Each path below is one point turned by a fixed rotation once a step. After each direction that follows a path, write how fast that rotation turns it, in degrees each step (0 if it stays still).
Each turn is a multiple of 5 degrees from 10 to 175, or 0.
Each row of a path follows its step; steps can be skipped.

step 0: -153, -326, -10, 383, 29, 42, -29, 375, 67, 80, 85, -298, 310, 28, 166, 84, 252, 133, 124, -43, -209, 102, 71, 97, 47, -46, 178, 181, -303, -107, -36, -305, -185, 145, -138, -192, -198, -88, 59, 141, -3, -191, 284, 106, 77, -178, 6, -147, 77, 446, 91, 76
step 1: -212, -50, 8, 408, 36, 158, -100, 311, -57, -41, -2, -70, -230, -160, 0, -273, 117, -10, 174, -88, -124, 110, -85, 217, -232, -111, -212, 338, -184, 338, -124, -241, -126, 307, 19, 311, 67, 90, 242, 95, 44, 13, -33, 316, 91, 229, 218, 186, -67, 69, -57, -155
step 4: 35, -84, 74, -47, 76, -115, 65, -222, 100, 326, 9, -59, 49, -175, 110, 31, -9, -255, 278, 26, -310, -193, 79, -194, -48, 27, -492, 102, 62, 119, 137, -108, 167, 129, -327, -158, -168, -255, 394, 284, 132, 10, -166, 130, -82, 206, -131, -272, -31, -164, 246, -63
step 5: 217, -403, 11, -81, 118, 109, -200, -64, 128, 250, -74, -110, 144, 320, 58, 1, -42, 178, 408, -18, -133, -25, 162, -138, -19, 286, 18, 205, -277, -71, -140, 10, 197, -191, 214, -213, -27, -79, 444, -121, -71, -33, 48, 376, -29, -22, -70, 132, -29, -293, 95, -66
step 7: 13, 40, -154, 115, -226, -97, 69, 71, -354, 420, 42, 170, 218, -73, 168, -258, 49, -18, 244, -126, -156, 89, -236, 241, -24, 0, -96, -237, 103, 252, -344, -94, -192, 176, 121, 92, 129, 228, 265, 212, -75, 206, -63, 178, 153, 5, 115, -132, -28, -58, -309, 276
step 8: 72, -194, -3, -307, -84, 311, 126, 232, -145, 414, 192, 400, -59, 99, -47, 26, 69, -133, -94, -34, 11, -22, -1, 133, -19, 304, 26, -58, -77, 115, -381, -220, 60, 27, -189, 392, -110, 71, 124, -124, -146, 62, 32, -115, 27, 36, -417, 159, -168, 23, 110, 245
step 9: -50, -136, 232, -85, 80, -109, 166, 182, 79, 66, 235, -84, -203, -246, 81, 243, -34, -211, 257, -136, 86, 92, 149, 119, 26, 285, -158, -102, -75, -343, 33, -542, 84, 83, -30, 36, -202, -109, 1, 157, -90, 144, 346, -173, 154, -204, -397, -221, 51, 62, -163, -27
step 10: -279, -33, 199, 16, 103, -66, 63, 112, 404, 97, -194, -349, -36, -253, 204, 51, 125, -232, 407, 9, 77, 67, -136, 3, 25, 31, 35, 203, 30, 111, -339, -246, -39, 54, -156, -40, -26, -56, -97, 188, -106, 52, 138, 253, 68, 441, -97, -127, 128, -409, 166, 12
step 11: -18, 74, 520, -71, 98, 96, -75, 146, 187, -160, -127, 85, 310, -1, 75, -404, 38, -51, 88, -277, -154, 232, 70, 35, -127, -89, 112, 115, -369, -215, -222, 76, -41, -149, 111, -14, -198, -5, 384, -244, -64, -173, 41, 105, 126, 295, -49, -117, -137, -126, 206, 41
step 13: 23, 82, -66, 192, -64, -21, -18, 194, 131, 382, 45, 177, 33, 88, -194, -46, 41, -192, -13, 2, -530, 79, -108, -92, 138, 63, -384, 275, 296, 199, -295, -69, -355, 77, 30, -82, -298, 57, 23, 188, 75, -272, -6, -120, -113, -128, 29, -151, -17, -37, -51, 337
step 14: 150, -247, 69, 263, 232, 85, -285, 143, 9, 218, 102, 113, -29, -23, -101, -7, 189, -142, 168, -125, 23, -348, 305, 69, -53, 387, -199, 270, -54, 108, 103, 62, -188, -47, 51, 319, -447, -45, 224, -181, -121, 205, -123, -147, -76, 59, -107, 106, 105, -81, -132, 255
Speeds:
-2, 71, 84, -81, -1, -52, 14, 59, 69, 9, 60, 22, 42, -9, 39, -123, -10, -37, 32, 57, 11, 26, 23, -22, -12, 80, 123, 51, 33, -37, -49, -46, -47, 72, -15, -1, 42, 57, -82, -41, -36, 22, -26, -88, 4, -44, -38, -52, -10, -83, -41, -8 => 25
104, -6, -10, -68, -2, -11, 57, -11, 48, -66, 6, 28, 58, 1, -54, 8, 32, -6, -62, -7, 10, 15, -16, 58, 26, 0, 31, 93, -1, 44, 17, 12, 119, 102, 26, 9, -74, -22, 120, -83, -28, 26, -59, 35, 54, 58, -23, 92, 5, -39, -78, 29 => 115
-66, -6, -11, 21, -3, -35, 8, -16, -115, -36, 41, -13, -31, -54, 24, 50, 26, 71, -22, -39, -71, -56, 90, 45, 64, 55, 52, 45, 19, 92, -37, -21, -103, 48, -32, 96, 32, 7, 23, -28, -28, -22, 33, -8, -26, -67, 20, 73, -81, 32, -75, 84 => 55
41, 33, -51, 27, 57, -140, 37, 36, 67, 9, -28, -70, 58, -46, -48, -13, -9, 0, -8, -17, -8, -53, -104, 19, 70, 11, 48, -32, 62, -11, 23, -63, 3, -13, 8, -60, -62, -9, -102, 100, 45, -22, 66, 41, -9, 8, 20, 37, -9, 38, -35, 119 => 110
-60, -21, 112, 29, -8, 37, -64, -44, 56, -53, -26, 105, -86, 21, -23, 8, 25, -28, 70, -13, -1, 53, -80, -43, 58, -42, 34, 80, -19, -52, 41, 59, -6, 51, -54, -23, 42, -64, -21, 81, 20, 35, 1, 24, 53, 5, -27, 27, -119, 38, -32, 76 => 40
-76, 102, 24, -44, 13, -36, -53, -5, 16, -3, 73, 3, -45, 49, -36, 43, 15, 82, 20, -47, 7, -13, 25, 82, 32, 40, 21, -52, 21, 50, -34, -8, 56, -20, 14, 21, -84, -114, -3, 109, -1, 110, -33, -98, -42, 69, -50, 4, 11, -21, 28, -71 => 60
9, -30, -73, 17, 5, -43, -2, 68, -22, -112, 11, -101, 50, -23, 82, -26, 9, 59, 39, -91, -2, 82, -67, -70, -67, -12, 46, 39, -94, -13, 0, 18, -37, 10, 47, -35, 46, -57, 11, 36, -106, 1, -49, 5, -83, 53, -15, 40, -58, -13, 40, -33 => 70
-45, -55, 63, 63, 76, -25, -53, 21, -74, -16, -6, 34, 7, -55, -68, -106, -60, -47, -45, 2, -41, -45, -45, 21, -24, -16, 20, -2, -34, -21, 12, -60, 8, -22, 28, -27, -66, -81, -21, -163, 3, 43, 1, -73, -3, -15, -42, 58, -21, 95, 74, -28 => 135

step 0: 84, 106, -73, 268, 183, -72, -182, -144, -95, 77, -366, -131, -83, 175, 74, -63, 160, -336, -184, 140, 362, 49, 58, -175, -64, -172, -196, 133, 53, 15, 85, 55, -43, 213, -100, 86, 77, 566, -28, 304, 297, -26, -26, 69, -28, 76, 152, -135, -17, 208, 211, -241
step 1: -44, 88, -107, -36, -9, 134, -305, -10, 227, 26, 62, 48, -21, 159, -268, -103, -186, 203, -165, -152, -98, -264, -61, 162, -106, -211, 176, 85, -156, 133, 163, 78, 151, -263, -278, 47, 253, 306, 166, 4, 337, -92, -135, 242, -154, -49, -135, -476, 278, -67, 152, -92
step 2: -106, 277, 153, -203, -247, 181, 18, 14, 257, 218, 277, 73, -184, 136, -139, 295, -254, -96, 364, 77, 353, -249, 204, -12, 180, 206, -52, -33, -247, -90, 79, 90, 173, -229, 77, 12, -114, 74, 168, 105, 170, -60, 100, -36, 22, -139, -162, 117, -40, -206, 242, 29
step 3: -35, 143, -58, -70, 209, -128, -198, -24, -45, 158, 246, 133, 40, -147, 213, 131, 49, -228, 45, -62, -41, -291, 336, 142, 358, 281, -172, 86, -114, 155, -152, 79, 74, 166, -272, -80, 154, -29, 7, -472, -8, 45, 303, 137, 333, 163, 56, 164, -233, 13, 16, -136
step 4: -54, -74, -180, 104, 46, -276, -280, -198, -289, -42, 61, -69, -34, 143, 37, -246, -123, 10, 80, 196, -189, -188, 92, 28, 79, -290, -574, 75, -69, -171, -123, -28, -225, 136, -246, -175, -115, 395, 110, 46, 27, 102, -149, -133, -1, 238, 227, 165, -119, -136, 13, 176
step 5: 14, -41, 9, 342, -159, 122, -115, -249, 72, 281, -326, -61, -65, 215, 63, -258, -81, -53, -197, -99, -1, 166, 66, 131, -40, 154, -331, 189, -51, 110, 292, 251, -176, -45, 89, -5, 298, 460, -150, 231, 24, -103, -93, 39, 16, 128, -231, -13, 240, -85, -4, -193
step 6: -14, 31, 184, 363, -189, 5, 8, 111, 272, 27, -54, 67, -152, 248, -90, 236, -130, 291, 28, -64, -92, -163, 6, -94, 28, -178, 74, 36, -111, 261, 68, 120, 106, -178, -184, 3, 26, 143, -1, -277, 411, 181, 44, -107, 142, -209, -527, -119, 271, 70, 254, 102
step 8: -3, 127, -203, -42, 110, -150, -111, -168, -344, -127, 82, 473, -91, -43, 57, -128, 104, -192, 96, 121, -48, -146, 238, 153, 380, -122, -210, -123, 49, -113, 162, -94, 24, 269, -166, 127, 58, 20, 52, -200, -6, -296, 303, -30, 52, 282, -32, -330, -122, -77, 193, -146
step 11: -132, -100, 80, 100, -80, -82, -134, 388, 2, 90, 2, -137, -273, 369, -52, 40, -168, -47, 202, -97, -147, -184, 239, -118, -24, -102, 38, -284, 14, -98, 147, 121, -186, -297, -155, -123, 89, 43, -256, -308, 355, 42, 280, -12, 216, -205, -219, 268, -123, 232, -25, 59
step 12: -7, -371, 54, -343, -149, 42, -62, -29, -159, 67, -82, 59, -96, 167, 77, -51, 405, -128, 212, 316, 341, 108, 429, 187, 215, -97, -194, -17, 58, 142, -20, 42, 39, 91, -151, -145, 247, 142, -2, -154, 263, 48, 230, 33, -19, -2, 177, -58, 107, 91, -51, 326
step 13: 217, -33, -293, 17, 38, -109, 184, -281, -220, -94, -218, 244, 37, 275, -248, -120, 0, 90, -161, 276, 78, -62, -26, 142, 149, 53, -88, -140, 36, -97, -214, -71, -6, 19, -366, -154, 61, 187, 246, 59, 34, -228, 283, 127, 46, 257, -94, -110, 271, 4, 274, -352
Speeds:
10, -32, -42, -83, 52, 32, 22, -6, 55, -12, -20, -25, 49, 4, -103, 54, 28, -41, -19, 18, 85, -57, -12, -1, -39, -2, 69, -37, 154, 7, -10, -48, -52, -89, -89, -19, 34, 36, -6, 85, -58, 24, 70, 40, 2, -57, 92, 21, -15, 61, -4, -10 => 20
12, -4, 45, 26, -13, -12, 42, 89, 6, 4, 33, -36, -113, -60, -140, 10, -76, -3, -15, -37, 74, -23, -18, 71, 13, -39, 54, 100, 3, 16, 58, 72, -64, 6, 73, -41, -39, -29, -76, -46, 26, 34, 15, 94, 27, -54, 1, -12, 42, -68, 34, 16 => 80
13, 30, 21, -29, -48, 28, -9, 48, 53, -13, -15, 78, -39, 36, 0, -58, -96, 34, 33, -15, -7, -35, 44, 70, 11, -10, -50, -133, 6, -84, 87, 3, -78, -38, 37, 4, -16, -3, -70, 75, -99, -122, -15, -27, -4, -1, -20, -24, -47, -25, -71, -66 => 120
74, 60, -1, -41, 106, 102, -16, -12, -22, 31, 88, -76, 48, 35, -7, -60, 22, 55, 69, 14, 53, 22, 15, -32, 60, -48, -5, -77, -19, 83, -25, 110, -16, -21, 9, 14, -46, -39, -62, -37, -32, 42, 100, -11, -67, 22, -80, 3, -34, 11, -10, 36 => 80
-32, 1, 58, -60, -16, 19, -64, 49, -32, 0, -9, -67, -78, 3, 66, 65, 13, -57, 41, 19, -63, -46, 3, 83, -62, 15, 120, -61, 42, 86, 13, 4, 24, -5, 10, 48, -9, 41, 87, 29, -17, -13, -12, 2, 9, -64, -159, 67, 21, -45, -19, 32 => 80
144, 50, 51, 6, 61, -5, -32, -72, -27, 81, 19, -54, -20, -37, 53, -88, -19, -21, -44, 108, -24, 43, -34, 21, -18, -37, 16, 54, 89, -53, -10, -11, -63, 31, -108, -2, -38, -26, -9, 25, 26, -77, -60, -36, 57, -45, 9, -24, 48, -59, 23, -30 => 80
18, -21, -49, -19, -51, -6, 34, -60, 46, -52, 25, -7, 8, -107, 22, 14, -1, 96, -82, -75, -71, -42, 35, 83, 96, -12, 51, -53, 102, 53, 21, 12, 33, 42, -68, 73, 43, 18, -70, -67, 67, -15, 11, -30, -77, 50, 17, 9, 35, -50, -3, -25 => 155
